Rotation paths and how fast each direction turns (degrees per step)
Each turn is a multiple of 5 degrees from 10 to 175, or 0.
Each row of a path follows its step; steps can be skipped.
Path 1:
step 0: [  8.7   3.8 -14.3 -14.8  11.8  26.1  13.9  -4.1  17.4   2.2  15.4  23.1
  14.3  12.6   4.8  27.3  22.7   9.4  18.6   5.7   2.5  12.3  -2.6 -11.6
 -23.9  -9.3  25.6   6.8   3.7  18.7  -4.6]
step 1: [ -5.8   6.4  -0.2  24.0  -5.6  12.2  -8.5  14.7   7.2  -5.6 -19.7  34.3
  -5.4   1.7 -21.8 -18.0  -0.8   6.5  11.1  -4.5  -7.7  19.7  -8.3  -3.8
  -2.2  20.2  16.9 -16.5  22.4  28.4  -7.4]
step 2: [ 18.2  -4.3  12.0   2.8   3.7  16.7 -15.5 -22.8 -16.5  -1.2 -26.4   0.1
  -1.2 -26.5  -4.2  -7.1   1.5 -36.1  11.8 -14.5   2.6  -0.2  -6.3  -0.2
 -17.6  15.6   6.3   1.9   1.9   7.7  30.9]
step 3: [ -6.9  28.6  24.2   6.3  -3.5   4.0   8.3   9.3 -14.8   7.4 -15.4 -30.0
  26.0  -4.0 -15.2   5.7   1.3 -22.3   7.2   5.7  12.5  32.4  -3.1  15.9
   7.5  -8.0   1.0  16.4  -4.4 -11.6  -5.3]
step 4: [ 17.8  23.7  20.3 -12.7  -9.2  -3.5 -25.4  -2.2  18.7   7.7  -3.5  -3.9
 -11.2  -9.8 -22.9  15.6  -5.9  29.3   6.3  12.0  -7.0   1.4  26.9  18.0
 -10.0  -7.1   8.5  10.5 -12.3 -23.5   4.8]
step 5: [ 24.7 -12.3  15.7  19.1   3.6   4.2  -5.6   0.5  -1.9   2.4   6.5  13.6
  -5.1  -8.2  22.4  -6.2  -0.4  23.2  -3.0  11.2 -12.1   3.6 -16.9  35.1
  25.6 -16.1  12.7 -13.4 -26.5   2.2  -6.8]
step 6: [ 18.3 -20.3  16.9  -3.4  21.9  -0.9   1.3  10.1  30.4  17.2  25.6 -22.2
   0.5   7.3   5.3  -3.2  -0.7  -4.8 -19.3 -13.5  -2.6  -5.7 -13.0  24.4
 -12.2  23.0  -2.7  -1.1   8.4  20.1   0.0]
step 7: [-10.5  -6.6 -33.9  -9.7  17.4   2.9   0.5  20.5  20.7  13.4  -8.5   4.7
   5.9  14.1   3.8  -1.6  30.7  -8.0  -4.6 -21.9  20.5  19.3   3.7   8.7
 -12.1  -5.0  12.5   3.4 -27.6   6.2   4.5]
step 8: [  5.9  12.5 -13.7 -11.3 -11.7 -11.9  -6.0  12.2  30.1 -15.0 -24.3  20.4
   4.2  -1.7 -15.6  -7.4  -2.5  -5.0   3.6   8.3  35.6  -4.2  -6.5   8.3
   5.1 -12.7  -5.9 -23.2  23.2  19.5   6.9]
step 9: [ 16.1   5.3  -8.1 -22.1  -5.4  -3.9  -6.3  14.3 -25.3  -2.4 -23.4  13.2
   6.0 -24.8  20.6  15.6 -27.9 -24.9  -4.5 -11.1   0.1  -6.3  -6.5   3.4
  -4.4  12.5  22.8 -19.5   6.0  -9.6  -5.0]
step 10: [ -5.1  -1.3  25.6 -22.2 -26.5 -11.3   6.6 -16.5 -10.8  -1.6  10.4  -2.0
  47.3   2.7  -2.4   9.2   4.6 -13.0 -11.1   7.9  -7.8  26.3  12.3   4.6
   7.3  16.5   8.9  -9.4  -0.6   2.2   0.4]
[  0.5  -1.2   0.0   3.4   5.2  -6.6  -1.7  -2.1   6.3  -5.8   0.4   1.3
  -5.9  -4.6  -0.9  -8.3  11.4  -7.6   7.0 -10.6   2.1   3.9  -0.9  -2.6
   3.7   9.4  -5.5   7.2  -2.4   3.1  -6.0] -> 70
[-9.1 -4.6 -4.4 -7.5 -7.3 -4.6  2.8 -1.5  4.6 -3.0 -4.3  1.4 -2.1 -0.3
  3.0  3.8  3.4 -7.5 -7.8  3.8  0.3 -7.8  2.4 15.8  1.1  5.0 -0.6 -3.3
 -2.8 -1.6 -7.4] -> 20
[  3.4  -6.2  -3.1   2.6  -7.1  -6.5  -9.9   2.2  -5.3   3.8  -3.0  -1.9
  -6.7   3.1  -0.3  -2.1   0.6  -0.4  -4.2  -3.6  -2.4   0.6  12.2  -6.5
 -10.3   4.6   7.3  -2.5 -10.4  -1.2   1.8] -> 140
[ -4.0  -4.9   7.2  -2.1  -2.6   0.2  -0.2  -1.0  -4.5   2.2  -2.2  -6.0
   3.0   0.1   7.1  -0.9   2.4  -2.2 -10.4  -9.7  -9.6   3.5 -10.9   0.2
   1.6   7.2  -3.4  -0.7   2.6   0.2  12.9] -> 95
Path 2:
step 0: [ -9.4 -22.2   3.7  -6.9   7.6  -1.7  -7.3  -2.8  -5.2  23.0   8.4  -3.3
   3.5  24.4  -0.6 -28.0  16.3  33.3  17.3  -5.6  10.6  23.9   9.6   8.3
   6.4   6.4 -15.4  20.4  -8.6 -11.5  11.1]
step 1: [-23.6  -2.9  -8.3   5.3 -25.8  -1.6  -5.7  18.5  12.2   5.2  17.8  25.2
  12.2  -4.7   1.3  -6.2   4.3   2.1   8.7  32.0   5.1   4.1  30.1 -20.0
 -17.7  -3.9   7.6 -14.3  14.8   0.6  -2.3]
step 2: [  6.7 -11.3 -17.9  28.9  12.8  19.5 -39.5   9.4  -3.9   1.3   1.7  -8.9
 -11.5   5.8  10.2 -20.4 -11.1  -3.3   3.4  -3.1  20.8 -10.6  -3.9  11.1
   4.6   7.4 -14.9 -18.2  14.0  21.0  -0.2]
step 3: [-13.6 -15.5   4.9  11.9  11.3 -27.4  -9.8  11.8 -14.6  -6.6   9.1  -4.8
  14.0   9.8  38.3 -11.2  -9.1  15.5   6.9   0.3 -15.2 -21.0  -5.7 -16.7
   3.8 -15.9   1.1   6.1  -8.3 -28.4   3.7]
step 4: [ 19.7  18.3 -11.5  23.1   9.2  -7.7 -14.3  -6.2  -8.5  18.7  13.7   2.3
  15.7 -24.8  -4.8  11.2 -14.9  -8.3   0.5  31.3  15.1  10.9  -7.5 -10.0
  10.8  -0.6  29.3  -1.9   9.9 -11.9  -5.9]
step 5: [ 15.8   0.9  23.6  14.8  19.2  20.9 -13.5   3.5 -18.5 -13.9  -3.7 -23.3
 -24.7 -14.5  19.0  -2.0  24.9  -6.9 -10.1  -3.0   3.8 -10.9   1.3  -0.9
 -20.3  16.6  13.6   8.3  -4.6 -11.2  -6.1]
step 6: [ 38.8  -0.3   6.7 -32.0 -14.4 -14.1  -7.2  16.9  -9.4   8.1  10.3 -12.8
   7.5   2.7   0.9  -9.6  -5.1   7.5  14.3  11.6 -12.9   0.2   1.0  -9.4
   2.0  -6.2   3.6  29.4 -23.7   1.5  12.9]
step 7: [-12.3  25.8  17.9 -20.1   5.1  32.3  -3.7  15.0   2.8  17.7  -7.3   3.6
  26.0 -11.8  -1.8  -3.1   7.5  -5.9  12.2   0.5  19.0  25.7  -5.2 -18.8
 -10.5   8.4   9.5  -2.7  17.2  -4.0   8.3]
step 8: [  3.1 -26.1  -2.8   0.9  -1.8  -7.1 -21.9  11.4  13.3 -10.5 -35.0 -16.7
   7.9   7.0  -8.4 -22.1  17.1   7.2  -8.1  -0.7  15.4   1.8  30.1  11.9
 -14.7  13.0   1.2  17.0   8.5   9.5   2.4]
step 9: [ -4.6   5.6  -4.1 -16.6 -10.5   5.8 -19.1   9.9   9.2  -6.4  -7.8  24.6
   8.5   0.5  24.7 -13.6 -18.6  10.3  15.3  29.4 -35.5  -3.0  -3.8   7.1
  -4.4   2.8 -20.6   1.7  14.5  -0.2  12.3]
step 10: [  0.4   4.1 -30.9  10.4  10.7   3.9   5.7   0.7  -1.0  16.8   7.6  -2.4
  17.5  -3.9  17.7 -25.1 -15.6  -0.1 -10.8 -16.9  24.9   9.6  -5.0  18.9
  -8.7  -3.9   0.8  -0.4  33.5 -22.0   6.4]
[ 6.0 -6.9  4.1 -1.0  0.1  5.3 -0.6  7.3  1.7  5.3  2.7  8.0  1.2 -4.9
  4.3 -3.1 -6.6 10.3 -7.7 -9.1 -8.0 -4.5 -8.2  2.8  1.8 -1.4 -0.7  0.6
 -7.2  4.0  6.6] -> 110
[ 3.2 11.6 -5.2 -5.9 -4.4  0.4 -1.8  5.0 -1.1  7.0 -4.5 10.7 -1.1  1.3
 -3.8  3.9 -8.8  2.6  4.7  8.2 -4.8 -2.3  1.5 -0.6 -4.1 -5.4  4.6 -6.5
 -4.3 -0.9 -9.9] -> 135
[ -5.1   4.4  -2.7  11.3  -2.6   1.7   2.9   5.6  -2.1   0.0  -3.0  -4.9
   8.3  -2.0 -11.7  -5.6  -0.9   0.2   3.4   0.4  -2.3  -3.8  -2.9  -7.4
  -8.7   3.1 -11.0   1.6  -8.0   4.7   2.7] -> 60
Path 3:
step 0: [-23.6  12.9   0.6   1.0 -10.2  -9.5   4.7  -2.5  28.2   1.4 -11.9 -12.5
  16.2  -9.1  -8.4   2.5  -5.3   7.2  22.3  32.8   8.9  -9.1  13.6   7.9
  -3.7 -13.1  30.0   5.0  34.5  -2.9  21.6]
step 1: [  3.1 -28.4 -19.5 -15.4  12.1   5.2   2.1  -8.6  -3.7  -9.9  -7.8  -8.9
 -13.9 -22.4  -8.9   2.1 -10.1   2.2   8.3   0.5  21.0   6.0 -24.3  -9.4
 -20.2   0.2  20.1  15.6  39.5  14.0 -17.6]
step 2: [ 18.5 -16.0   8.7  -8.7  -5.7   7.0 -13.0 -12.5  28.9 -39.7 -18.9  12.9
  -6.1  -4.4  -4.6 -20.2 -13.1  -1.6 -13.9  10.1 -18.9  -0.7   4.4  -4.4
 -18.0 -18.9  19.0 -15.8  16.0 -11.6  15.4]
step 3: [  1.7  10.4 -23.0 -17.9 -16.8  -1.5  -2.8 -11.8  -5.2   7.6  -2.5  26.0
 -12.0  12.9   1.1 -39.1 -23.8  28.8   1.6  -1.7  19.2  -4.9 -22.8   1.1
  -8.8 -14.3  20.2  -7.3  -2.6   7.8 -15.1]
step 4: [ 28.0  10.0  -9.5  13.2   7.2  -8.8 -10.4  -5.4  11.9  -6.2 -29.3  -2.7
  -4.0  -8.2  11.6  -4.0   3.7  21.6   3.0  -6.7  18.9   7.1  11.9 -31.0
  22.5 -20.6  27.3 -12.1 -12.1   7.3  23.5]
step 5: [-16.8  14.6   7.8 -12.5 -16.1  -0.6  -1.4  -8.6 -11.4  11.4  11.6   4.3
 -11.2  21.6  -4.7 -13.6  24.6  -0.6 -17.4  -0.9  11.1  17.4   9.7 -33.8
   0.9 -14.3  41.8  17.7  18.1   8.4  -4.7]
step 6: [ 12.0  14.1  36.8  -7.4  16.5  26.0 -11.3   6.7 -10.1   2.7 -17.3 -12.4
 -23.5 -14.4 -17.1  -3.0 -12.5 -12.3  12.8   4.0   0.2  11.0   2.9 -25.7
   4.4 -12.5  14.8 -22.6   2.0  19.7 -14.2]
step 7: [  1.3  19.0  26.5 -23.0  -0.7  27.1  -0.8 -10.8  -2.3   4.0  15.7  13.4
  10.1 -20.8  30.8 -29.2  -5.3  -0.9 -18.5   6.5  -8.3  10.0  -2.5   4.2
  15.5  19.8  23.6   2.7  11.1   6.2  13.9]
step 8: [  0.7 -11.6  21.1 -13.0 -24.3   2.7  14.3  -5.0 -19.6  -1.3  -1.0  10.8
 -38.5 -16.3   6.9   0.6 -21.0   3.6  13.8 -13.3  23.7  -1.8  11.8  -5.4
   2.1  12.1  -1.9  -5.8 -18.3  26.0  25.3]
step 9: [ 27.3  -4.1   3.1  -6.2  12.3   4.0  -1.8  -9.3 -18.6   6.1   0.2   2.2
  -4.3  19.8  32.4  -7.2   3.8 -18.9 -35.3  -0.2  14.4  19.3   7.7 -21.6
 -17.3  16.9  -6.8  -8.0 -15.9  -8.9  24.1]
step 10: [ -0.6   7.8  33.7  -8.6 -18.7   6.8  -2.8  15.9   3.3   7.9   5.9   9.9
  -9.1  38.7 -19.5   5.2 -10.5  13.7  -7.6 -17.8  -3.7  16.6  -6.4 -17.5
  13.1   8.7 -12.5   5.3 -37.8  -0.7   3.1]
[ 7.3  0.8  2.8  1.8  0.4  0.2 -2.2  6.5 -2.0 -8.6 -3.5  2.1 12.3 -6.4
  3.5  3.6 -0.4  1.5 -6.3 -8.0 -9.5 -0.1 -2.2 -4.1  0.5  3.4  8.4 11.0
 -2.4 -6.1  3.8] -> 140
[  4.2  10.3   4.3  -5.4   8.1  -8.7   5.6   7.7   3.7 -11.7   6.0  -1.8
  -2.7  -4.9   2.1  -3.3   6.1  -2.5  -2.8   2.0   7.7   1.5  -1.6   2.1
  -1.2  -8.1  -5.8  -2.2   0.6  -4.6   3.5] -> 155
[  5.7  -7.7   2.5  -1.7   1.2   0.6  -6.4   7.3  -2.7   1.1   3.1   1.2
  -8.2  -5.8  -5.5   6.1  -4.5   4.8   9.7 -11.0   2.6  -6.7  -1.1  -7.2
   7.1  -4.1  -5.2  -4.0   2.9  -6.1  -0.9] -> 160
[ -0.3  -0.8  -5.6   1.5   1.0   2.2  -8.2   1.5  -5.8  11.3  10.5   0.8
   2.4  -2.0   6.0  -7.4   1.2  -3.6  -8.3   3.0   5.0  -3.4   0.3   1.0
  -1.8   0.1   3.3  -0.1   8.4 -14.3   1.5] -> 170
[-3.7 -1.5  1.1 -8.7 -1.1  7.1 -0.1  8.2 -4.1  4.2 -2.0 -3.2 -5.1  6.0
  9.9 10.6  2.5 -4.2  4.3  0.4 -2.9  6.6 -7.3  8.6  0.2 -0.7  0.4 -0.5
 -5.1 -4.0 10.2] -> 25
[  3.6   0.4   2.6   1.8  -8.2  -2.9   2.1   3.5   5.2  10.4  -4.7   5.1
  -0.4  -3.8   7.6   8.0   2.8  10.9 -11.7  -0.4  -0.4   2.2  -0.2  -1.9
  -6.8  -8.3  -6.6  -3.3   0.8   2.2  -4.7] -> 60
Path 4:
step 0: [  4.1 -17.6 -12.2   2.9   4.0  -6.4  37.0 -20.0  24.3  14.0  26.9  25.1
  27.3  -5.1  11.3   0.6  -9.3  -2.9 -13.0 -27.3  11.8 -19.5  -5.6  -7.4
  -7.8  19.8   0.4   9.6 -19.1  13.7  -5.6]
step 1: [ -4.4  -6.6  -6.4  -6.2  -5.1 -34.0 -28.7 -19.8   7.4   5.2 -17.7  15.9
   7.5 -19.8 -13.5  11.2  13.2 -17.4 -10.4 -10.3  31.1   4.5 -18.9 -33.9
 -14.3  -7.4  12.1   8.6  21.9   3.0  -6.9]
step 2: [-18.7  36.8   9.0   7.0   1.5 -12.1   6.3  35.3  16.9  -2.7 -21.6  10.0
   5.6  -7.1  17.1  32.1 -14.3   4.5 -13.2  -9.4  -7.7  20.9 -20.9 -11.4
  -0.9  -9.0  -1.3  -3.4 -11.7  23.9  -6.2]
step 3: [ 10.9  21.3  -8.5  11.8 -14.8  -0.6  -0.7  11.6   8.2  12.8  37.8  14.4
 -11.6 -24.8   2.5 -14.2 -24.1  -9.4  -6.1 -27.4  -1.4 -32.1 -11.1  -5.5
  -6.8  -9.8   8.0  -5.1 -12.4  10.4  29.6]
step 4: [ -2.2  -5.6 -33.0  -5.1   1.4   3.9 -20.8  -6.5  -5.2 -17.4 -12.1  34.4
   0.6   5.2  -4.6  14.9  -8.5 -18.5   8.2  -9.7  28.6  -1.6  -3.5  22.0
 -37.2 -13.7 -14.9  14.7   8.2   6.4  17.1]
step 5: [-22.8  10.4 -16.0  27.3  23.9 -27.3 -18.0  14.6  -7.3 -19.1 -24.3  -6.3
  12.8 -19.5 -13.1   3.8   1.6  10.1 -27.9 -13.4   3.5   3.8  -1.9  28.9
  15.6   5.4  -1.4  -6.8 -22.9   9.3  10.7]
step 6: [ -3.3  24.4 -19.5 -13.1  -4.5  10.8 -20.6  10.9  18.2   9.4  19.4  -8.2
  -3.3 -51.2 -17.1  -5.9  -3.7  21.1  11.8   7.2 -20.4   5.2   4.1  -4.4
  -5.8   2.8 -26.2   4.6  -2.5  -6.4  23.4]
step 7: [ 31.1 -20.8  -8.0  13.4   5.2  24.3 -10.4  14.7 -22.2 -16.7  12.7   3.1
   6.1   3.4   2.0  33.4   7.1  10.2   6.5   1.0   7.3 -16.4 -10.4  -1.9
  -1.7  -8.1 -41.7  15.7  -6.8   7.9  21.8]
step 8: [ -8.1   9.2   5.5  24.6  11.5 -23.7 -13.3  -6.7   1.9  -4.9  -7.6  -1.1
  16.7   1.3   7.2 -10.7  32.3   3.2  33.9  16.8  22.9 -18.4  -8.0  19.9
  14.1  18.9  -0.9  13.7 -27.1 -11.0  20.7]
step 9: [ 10.3  11.7  22.5 -35.3   5.2  -2.8 -28.4  -0.2   7.9 -23.8  18.5  -7.0
  36.7 -24.3  -9.2   5.8  -1.7  -3.2  17.9  -2.5 -12.1  15.3  -0.6  10.4
   2.9  27.8 -10.1  -7.5  -7.3  -5.1 -17.0]
step 10: [ 22.6  -7.0  18.7  -3.6   8.0  -1.7 -19.0   6.8 -32.6  20.8  11.9  -8.1
   4.4  -9.4  30.1   7.2   5.1   1.0 -11.6  16.6   2.3   2.6  27.2 -23.7
  -4.1  16.1 -19.6  -0.7 -10.4  35.8  13.9]
[-2.3  5.9 -4.0  4.1 -0.4  2.2  9.4 -7.6  0.3 -1.6 -2.1  4.1 -2.0 -9.4
  8.7  0.6 -7.0 -0.2 -7.5 -7.8  8.7  6.2 -6.9 -3.4 -1.8 -8.4  6.7 -1.5
  4.9 -3.0 -0.8] -> 25
[ -3.3   1.6   4.0  -6.1  -3.6  -7.4   0.2  -0.9  -5.2   2.7  -9.4  -4.8
   0.8  -8.4   3.0   2.6   0.4  -2.4   2.9  -4.4 -16.1   5.2  -8.7   5.3
   4.3   4.3   0.0  -5.5   6.0   1.5   3.2] -> 100
[-3.0  0.6 -6.0  2.8  5.9 -3.5 -9.4  1.2  3.9 -3.2  7.4 -3.5  8.3 -6.0
  7.6  4.5  4.8 -7.7  1.0 -6.0 -2.5  2.8 -4.0 -5.6 -7.0  0.1 -1.2  7.1
 -9.0  5.3  6.9] -> 0
[ -9.8   3.7  -0.1  -9.2   4.4   2.8  -2.6  -5.6  -0.6  -3.7  -6.6  -8.3
   8.1  -3.6 -10.0   1.1   0.3   0.9  -4.9  -2.3   9.2  -1.2   5.5  -1.5
   1.6   7.7   6.2   1.7   2.8   8.2  -3.2] -> 90
[ 3.1  2.5 -1.4 -1.5 -0.5 14.0  3.3  3.8 -0.5  7.4 -1.2 -5.7 -7.5 -0.6
  6.8 -1.2 -3.0 -7.3 -3.7 -6.6  0.8 -8.9 -0.9 -2.4  0.3 11.7 -8.8  4.9
  3.7  1.5  3.1] -> 100
